Look-ups in named tables: a row name and a column name give one cell, copied from the table.

ves
|  | vazi | das | bofe | vavuta |
|---|---|---|---|---|
| lupugo | 4552 | -6433 | 4893 | 7344 |
| gomima | 3177 | 6674 | 5760 | 6663 |
| mato | 7553 | 5860 | 2945 | 5558 |

vavuta of mato = 5558
bofe of mato = 2945
vazi of lupugo = 4552
vazi of gomima = 3177
das of mato = 5860
vavuta of lupugo = 7344
das of lupugo = -6433
bofe of gomima = 5760
das of gomima = 6674
bofe of lupugo = 4893
vazi of mato = 7553
vavuta of gomima = 6663

Table beda
columns: zile, vot
dosidi: [4.63, 7.66]
foputu: [2.09, 8.73]
rol: [6.00, 6.90]
kotogog: [4.21, 7.84]
renen: [6.85, 6.57]
durazi: [7.44, 7.02]
bib: [6.28, 6.94]
bof: [5.98, 7.40]
gud: [6.76, 6.67]
poriku: [4.07, 7.64]

zile of bof is 5.98
zile of foputu is 2.09
zile of rol is 6.00
vot of gud is 6.67
zile of kotogog is 4.21
vot of renen is 6.57
zile of renen is 6.85
zile of bib is 6.28
vot of durazi is 7.02
Which row has the largest zile? durazi

rega:
,sisid,rozun,fodilit
koso,161,117,227
zez,151,152,100
gok,134,143,133
ful,156,125,131
tili,110,168,63

What is the sisid of koso in rega?
161
What is the fodilit of tili in rega?
63
What is the sisid of ful in rega?
156
What is the rozun of gok in rega?
143
What is the sisid of zez in rega?
151
What is the rozun of koso in rega?
117
What is the rozun of ful in rega?
125
What is the rozun of zez in rega?
152
What is the rozun of tili in rega?
168
What is the fodilit of ful in rega?
131
What is the fodilit of gok in rega?
133
What is the sisid of tili in rega?
110
What is the fodilit of zez in rega?
100
What is the fodilit of koso in rega?
227
What is the sisid of gok in rega?
134

teveb:
           gosa   musa  sabuvu  semari    dur  pekud  nurora  folodal
pesoto    41010  20835   20332    5193  26949  -5344   66445     9948
rog       15927  23374   20332  -54743  28196  27299   74192    -1177
zedifis  -29064  51865   54433   47477  31073   6329   35515    -1692
gok       15927  39042   38416   -5237   9958  14108   71882     9948
lefigo   -46931  23374   20332    -436  39966  16020   18259     9948
teg       15927  23374   19173   -4497  28196  14108   66445     9948
gusir     15927  23374   20332   71492  28196  16297   67241   -10423
lupa      15927  56043   16602    -436  32138  14108   66445     9948
fabuvul   15927  23374   16806    3871  28196  14108   66445     9948
refo      15927  23374   20332    -436  28196   6944   48610     9948
fetefe     4164  22041   20332    -266  40623  14108   63145     9948
perebad   15927  23374   41441    -436   8489  14108   66445     9948
fumik    -14858  19547   12664   16752  28196  14108   32852   -17784

What is the nurora of gusir in teveb? 67241
What is the folodal of lefigo in teveb? 9948
What is the dur of refo in teveb? 28196
What is the folodal of fabuvul in teveb? 9948
What is the folodal of gusir in teveb? -10423
What is the pekud of fabuvul in teveb? 14108
What is the nurora of refo in teveb? 48610
What is the folodal of rog in teveb? -1177
What is the folodal of fetefe in teveb? 9948
What is the nurora of teg in teveb? 66445
What is the dur of zedifis in teveb? 31073
What is the dur of gusir in teveb? 28196

dok:
	musagez	niker	bigemet
kivizi	-0.027	0.126	-0.467
pogok	0.083	-0.004	0.234
retez	0.296	-0.012	-0.439
vir	0.558	-0.304	-0.185
zimo	-0.655	0.660	-0.178
lak	0.238	0.281	0.330

niker of retez = -0.012
niker of vir = -0.304
bigemet of vir = -0.185
niker of lak = 0.281
bigemet of zimo = -0.178
niker of kivizi = 0.126
musagez of lak = 0.238
musagez of zimo = -0.655

Table gol
	gige	tur	mus	pir	pab
legoka	139	123	120	156	231
lodemu	147	93	182	146	187
lel	121	132	172	214	31
guf	61	169	176	117	159
gamobaz	125	139	135	109	140
togirus	172	116	187	149	153
gigef	169	139	145	112	131
veg	79	170	104	127	167
duk	109	172	120	166	173
vas	154	172	190	99	88
bez	90	152	177	154	92
tafo	100	172	166	114	166
geforuk	118	133	154	106	152
tal	137	218	142	194	133

What is the gige of gamobaz in gol? 125
What is the pab of guf in gol? 159
What is the mus of veg in gol? 104
What is the pab of bez in gol? 92
What is the gige of legoka in gol? 139
What is the mus of lel in gol? 172
What is the tur of lodemu in gol? 93
What is the tur of guf in gol? 169
What is the gige of tal in gol? 137
What is the mus of guf in gol? 176

vazeseg
columns: kopilo, saluto, lomu, nef, dazene, div
dig: [-29, 303, -858, 81, -73, 334]
didaf: [-277, -423, 696, -438, 261, -740]
mazomi: [147, 555, -877, -295, -68, 466]
nefinob: [249, 398, -655, 71, -55, -205]
mus: [-233, -251, -49, -323, 95, -578]
dubiku: [-83, -44, -433, -47, 4, -246]

nef of nefinob = 71
saluto of mazomi = 555
div of dubiku = -246
lomu of mazomi = -877
kopilo of dig = -29
saluto of didaf = -423
kopilo of mazomi = 147
nef of dig = 81
div of mazomi = 466
div of dig = 334
kopilo of mus = -233
lomu of dubiku = -433
nef of mus = -323
dazene of didaf = 261
saluto of dig = 303
kopilo of nefinob = 249

Table mun
|  | norav | dok | bik | sarile | burekur | soguf |
|---|---|---|---|---|---|---|
| netukem | 235 | 130 | 173 | 143 | 227 | 177 |
| ritinid | 94 | 146 | 170 | 213 | 132 | 155 |
| tomafe | 126 | 154 | 127 | 85 | 251 | 147 |
| bura | 141 | 160 | 138 | 177 | 140 | 77 |
| nop | 116 | 148 | 135 | 84 | 115 | 96 |
| gelaze | 188 | 173 | 62 | 175 | 108 | 172 |
| raleli | 186 | 150 | 108 | 189 | 121 | 172 |
| rozonup | 155 | 134 | 110 | 186 | 164 | 79 |
| kubege | 101 | 163 | 155 | 134 | 185 | 90 |
| lov | 85 | 152 | 110 | 93 | 128 | 190 |
| fesip | 225 | 122 | 162 | 159 | 152 | 103 |
| dol | 220 | 108 | 127 | 80 | 158 | 181 |
| maz | 139 | 160 | 147 | 97 | 114 | 143 |

soguf of raleli is 172
bik of tomafe is 127
burekur of nop is 115
soguf of ritinid is 155
soguf of kubege is 90
bik of gelaze is 62
dok of kubege is 163
norav of ritinid is 94
norav of rozonup is 155
burekur of bura is 140
norav of lov is 85

tokufad =
columns: vunok, zudimik, zud, kevo, rapa
badu: [53, 56, 55, 95, 57]
buz: [54, 61, 57, 76, 56]
botoka: [53, 55, 54, 61, 56]
sufa: [54, 48, 50, 21, 55]

What is the rapa of badu in tokufad? 57
What is the rapa of buz in tokufad? 56
What is the zudimik of sufa in tokufad? 48
What is the zud of botoka in tokufad? 54
What is the zud of sufa in tokufad? 50
What is the zud of buz in tokufad? 57
What is the kevo of badu in tokufad? 95
What is the vunok of badu in tokufad? 53

beke
         lobena  pev  fadut  seg
kif          74  195    131  114
fuf          99   74    154  100
nif          96  203    140   54
vab         102  115    151  172
bod          95   74    167  175
zalevid      63  160    133  174
buf          75  133    165  151
vip         154  176    195  122

pev of vab: 115
pev of fuf: 74
fadut of bod: 167
seg of bod: 175
seg of vip: 122
seg of buf: 151
Row with the largest pev: nif

meropa
columns: rep, sika, mon, gopafe
patudi: [8, 133, 75, 204]
kovotu: [8, 133, 65, 203]
zon: [30, 132, 76, 153]
vev: [10, 134, 93, 173]
vid: [116, 126, 63, 220]
pedi: [12, 135, 131, 131]
vig: [10, 133, 67, 168]
mul: [12, 135, 118, 137]
lomonat: [12, 136, 152, 130]
velu: [101, 130, 65, 178]
zesupaz: [16, 207, 215, 129]
buvu: [12, 133, 89, 132]

mul, gopafe => 137
zesupaz, gopafe => 129
vev, rep => 10
lomonat, gopafe => 130
zon, mon => 76
pedi, rep => 12
zon, sika => 132
patudi, gopafe => 204
vev, mon => 93
patudi, rep => 8
patudi, mon => 75
kovotu, rep => 8
buvu, mon => 89
Row with the largest sika: zesupaz

Table bep
,vobo,zisuno,kufo,sifelu,mir,legas,lemim,sani,donatu
rolatar,180,55,204,164,182,159,139,165,165
bazisam,150,152,167,135,164,112,146,153,162
luvo,130,147,177,160,153,134,193,167,142
vone,129,89,138,141,177,155,175,116,126
fuzu,133,150,183,155,160,125,189,165,148
nem,117,196,161,206,115,167,175,166,143
mip,161,59,206,152,167,142,142,178,184
kiganof,184,56,195,179,219,176,150,187,97
kelese,172,163,152,149,167,146,220,97,154
zuz,183,53,203,168,186,163,138,165,157
san,129,152,135,166,145,163,173,158,135

What is the donatu of fuzu in bep? 148
What is the vobo of kiganof in bep? 184
What is the vobo of vone in bep? 129
What is the legas of bazisam in bep? 112
What is the mir of vone in bep? 177
What is the donatu of kiganof in bep? 97
What is the sifelu of vone in bep? 141
What is the zisuno of fuzu in bep? 150
What is the legas of rolatar in bep? 159
Which row has the largest lemim? kelese

Table dupobeg
         daf  moriku  rosafaz  sigo  goretal  kan
kerovo    23      69      -16    28      -59  -58
budasug   -5      38        6   -55      -67  -68
kovo     -62      14       -8   -45       44   32
fedofa   -28     -36      -66     7      -43   43
zik      -21       8       67   -71      -57   -7
fudutum   34     -57      -29   -10      -30   -1
bes       29      65       58    36        0  -40

moriku of bes is 65
kan of kovo is 32
moriku of fudutum is -57
sigo of fudutum is -10
sigo of fedofa is 7
kan of zik is -7
kan of bes is -40
sigo of budasug is -55
daf of fedofa is -28
moriku of kerovo is 69
daf of kerovo is 23
moriku of kovo is 14
rosafaz of fedofa is -66

